[  1  74 -61  -2] yields 74, -61

[[ 27  20  -4 -52 -38 -18]
 [-52 -61  -9  16   7 -29]
 [  1  -4  -3 -44 -24 -14]] yields 27, -61

[[ 35 -54 -51  23  -9 -29  36]
 [-27  67  -8 -32 -11  34 -28]] yields 67, -54

[-44 -38  43  63  25 -19  70] yields 70, -44

[35 62 28 39 23 70 40] yields 70, 23

[[-53   7  12 -35  22]
 [ 19   0 -36 -73 -20]] yields 22, -73

[ -6  41 -37 -22  68 -29] yields 68, -37

[73 -4 18 55 12] yields 73, -4

[-26 -11  -6 -55 -13] yields -6, -55

[[ -5   4  30   7  13]
 [ -1   3  17   5  10]
 [ -5 -62 -32 -19 -39]] yields 30, -62
---
array([5, 2, 7, 8, 4, 2]) value 2, 5

array([[ 35, -27,  45, -14,  48],
       [ 15, -32,  49, -41,  31]]) value 48, 15

array([ 530, -287, -121,  412, -633]) value -633, 530

array([-189,  -69, -857,  694,  129]) value 129, -189

array([ 26,  45,  22,  41,  48,  32, -50]) value -50, 26

array([-38,  41,  30, -19]) value -19, -38
---
[-4 57 54 44 74 20] --> -4
[61 36 26 33] --> 61
[-15 -17   7 -28 -64] --> -15
[ 16   8 -57  28 -26 -34] --> 16
[ 12 -35  61 -39 -44] --> 12
[ 59   4 -10  -1  56 -59   7] --> 59
[-48  27  17 -37 -70  31] --> -48
[-20 -15  -8  74] --> -20
---
array([59, 63, 43, 14, 79])
79, 14

array([[5363, 5937, 5968, 3394, 5994, 8314, 1614],
       [8794, 5672, 6286, 3353, 8204, 6227, 7565]])
8794, 1614

array([850, 131, 422, 139])
850, 131

array([ 830,  443, -913, -254,  771, -169])
830, -913

array([[103, 178,  96,  87],
       [ 68, 200,  68,  55]])
200, 55

array([[-285,   45, -243,  263, -139],
       [-458,  552,   56,  958, -712]])
958, -712

array([231, 384, 621, 881, 828])
881, 231

array([38, 33, 85, 11, 30, 17])
85, 11
---
((4, 4, 3, 5, 4, 3, 5), (5, 5, 0, 7, 5, 2, 6), (5, 5, 1, 7, 5, 2, 5)) -> 2
((161, 109, 215, 137, 139), (101, 103, 27, 126, 134), (169, 52, 146, 138, 136)) -> 126
((647, 544, 748, 504, 601), (941, 348, 581, 707, 755), (754, 160, 637, 775, 637)) -> 707
((-52, 23, -597, -688, -907), (-483, -377, -508, 571, -391), (7, 113, -638, -243, 150)) -> 571
((-697, 605, 442, -192, -424), (-50, -335, -404, -262, -99), (-270, 189, -391, -120, 132)) -> -262
((4, 5, 0, 5, 6, 7), (1, 4, 4, 7, 5, 6), (8, 6, 1, 3, 4, 6)) -> 5
((264, 970, 369, 256, 811, 63), (205, 920, 498, 311, 949, 62), (249, 869, 600, 434, 819, 118)) -> 949
((-424, 236, -278, 71, 78, -336, 187), (-171, 416, -418, 249, 24, -229, 259), (-295, 393, -375, -283, -196, -552, 598)) -> -229
---
-21   11   25  -28  -26   61 Out: -26

 34   -7  -13   -2    1   43  -41
  4  -12  -11    9   -8   67    0
 41    9  -19   42    4    2  -33
Out: 43

-28   11   22   37   -8  -68 Out: -8

 74   39  -16   24   37 Out: 24

 48    2   -5    6   45   11
 48  -65   -5  -13  -34   23
 48  -12   32    4   41   31
Out: 45

 39  -57   13    7    2   18 Out: 2
---
[[-57   7  28 -26]
 [-33  15 -26 -20]
 [-62  32   9  34]] Answer: -57, 34

[-32  -1  63  16 -30  18] Answer: -32, 18

[ 12  58 -55  -3  26 -22] Answer: 12, -22

[-69  22  64  14  16  74 -19] Answer: -69, -19

[[ -5  52 -57 -13  25  -6  18]
 [ 17   0   5  14  -5 -13  -3]] Answer: -5, -3

[-55 -39 -24  42 -75] Answer: -55, -75

[ -6   7  49 -23  -3 -65 -15] Answer: -6, -15

[-25 -53 -16 -75  -3 -29  24] Answer: -25, 24
---
array([[ -4, -46,  -9, -10, -14],
       [-12, -48,   1, -37, -23],
       [ 11, -58,  -4,  -3,  50]]) -> -4

array([[-28,  46,   7, -65],
       [  8,  18,  39, -44],
       [  6, -51,   8, -35]]) -> -28

array([[ 11,   1,  -6, -11,  14],
       [ 66,  40,  -2,  12,  31],
       [ 15,   3,  -4, -13,  17]]) -> 11

array([[-45,   4,   7,  53,  26,  56, -16],
       [-39,  33,  -4,  29, -10,  69,  10],
       [-45,   4,   7,  53,  26,  56, -16]]) -> -45

array([[  0,   5, -54,   7,  24,  -3],
       [ -2,  -7, -57,  -3,  16,  -1],
       [  4,  18,  -6,  16, -34,  -4]]) -> 0

array([[-11,  21,  47,  30,  20],
       [-26,  25,  33,  14,   7],
       [-10,  22,  43, -25, -56]]) -> -11

array([[ -1,   1, -10,  17,   4,  61],
       [ 53,  34, -32,  -6,  73,   3],
       [-34, -10, -50,  62,  34,  59]]) -> -1
---
[-28 -56   2  55] --> -56
[ 63 -16 -31   1  26 -33   2] --> -33
[ 54  24 -16 -60] --> -60
[ 64  25 -26  -3 -21] --> -26
[ 70  58  50 -37  41] --> -37
[ 13 -32  -6 -56 -13  10] --> -56
---
[[-29  56 -49 -42 -50  19]
 [  3   0  -5  21 -35 -50]] yields 56, 21

[-32 -62  46  49] yields 49, 46

[[ 47  16  -2  24]
 [ -8  -6  54 -14]] yields 54, 47

[[  7  -8  48  -6]
 [-68 -25  10  45]] yields 48, 45

[[ 30  11  44  16  67  12  44]
 [ 11 -15 -16  25 -20  50 -11]] yields 67, 50

[[ 16  27 -28   8]
 [-19  10  -4  -4]
 [  7  -4  59 -31]] yields 59, 27

[[ 76 -14   7   3]
 [ 41  46  -9 -41]
 [ 48 -64   9  -3]] yields 76, 48

[ 16  25 -56 -17 -32 -27 -41] yields 25, 16

[[ 21 -12  -4  37 -16  -1]
 [ 61  21   0 -24  18 -69]] yields 61, 37
---
[[-931, -612, 292, -697, -31], [405, 689, -848, 319, -896]] yields 405
[[-173, 552, -503, 152, -390, 492], [-173, 552, -503, 194, -494, 170]] yields -173
[[5, 5, -25, 41, -13, -31, 21], [11, -21, 17, -25, 18, 25, 30]] yields 11
[[-478, -910, -533, -342, -480, 948], [-183, -371, 156, 304, -726, 579]] yields -183
[[13, 16, 26, 4, 21, 18], [10, 22, -29, 17, 23, 35]] yields 10
[[1156, 2613, 4250, 4504, 3679, 2274, 2731], [7924, 2573, 4774, 5525, 4615, 4107, 4281]] yields 7924
[[211, -126, -908, 5, -885, 479], [211, -126, -951, 686, -614, 479]] yields 211
[[4368, 4831, 6836, 6861], [4273, 4251, 8985, 3227]] yields 4273
---
[ -5  69   6  58  18 -52] >> -52, -5

[[-23  29  10  16   4  15]
 [-65  53  12  10  12  18]
 [-75  71  18  17   9  25]] >> 15, -75

[  8  56 -39   4] >> 4, 8

[[-32 -31  -6  -7 -18 -16  -5]
 [ 31  61  14  63 -27   7   4]] >> -5, 31

[ 56 -28  10 -12 -73  33  50] >> 50, 56

[ 65  -7   0 -72  -2   8] >> 8, 65
---
[23, 49, 83, 6] ⇒ 6
[4180, 5772, 1929, 9027] ⇒ 9027
[4, 7, 5, 2] ⇒ 2
[918, 465, 117, 237] ⇒ 237
[524, 625, 188, 875] ⇒ 875
[671, 867, 116, 642] ⇒ 642
[-868, 814, 75, 872] ⇒ 872
---
[[-9 -8  1  1 72 -3]
 [-6 -5 -1  3 50  0]] => -5

[ 18   5   7 -18  57  13   3] => 7

[[30 62 20 20]
 [39 47 17 -7]] => 20

[ 29  73 -54 -14 -35 -26 -62] => -54

[ 23  75 -38  60  19 -13] => 75

[[ -9   9  -7  30 -25  18]
 [-14 -32  57  -4  36 -14]
 [ 18  42  18 -28  17  25]] => 42

[[-16 -59 -20  50 -17  10]
 [ 37  35  -5  28  62 -51]
 [  0   0   0   1   0   0]] => 0
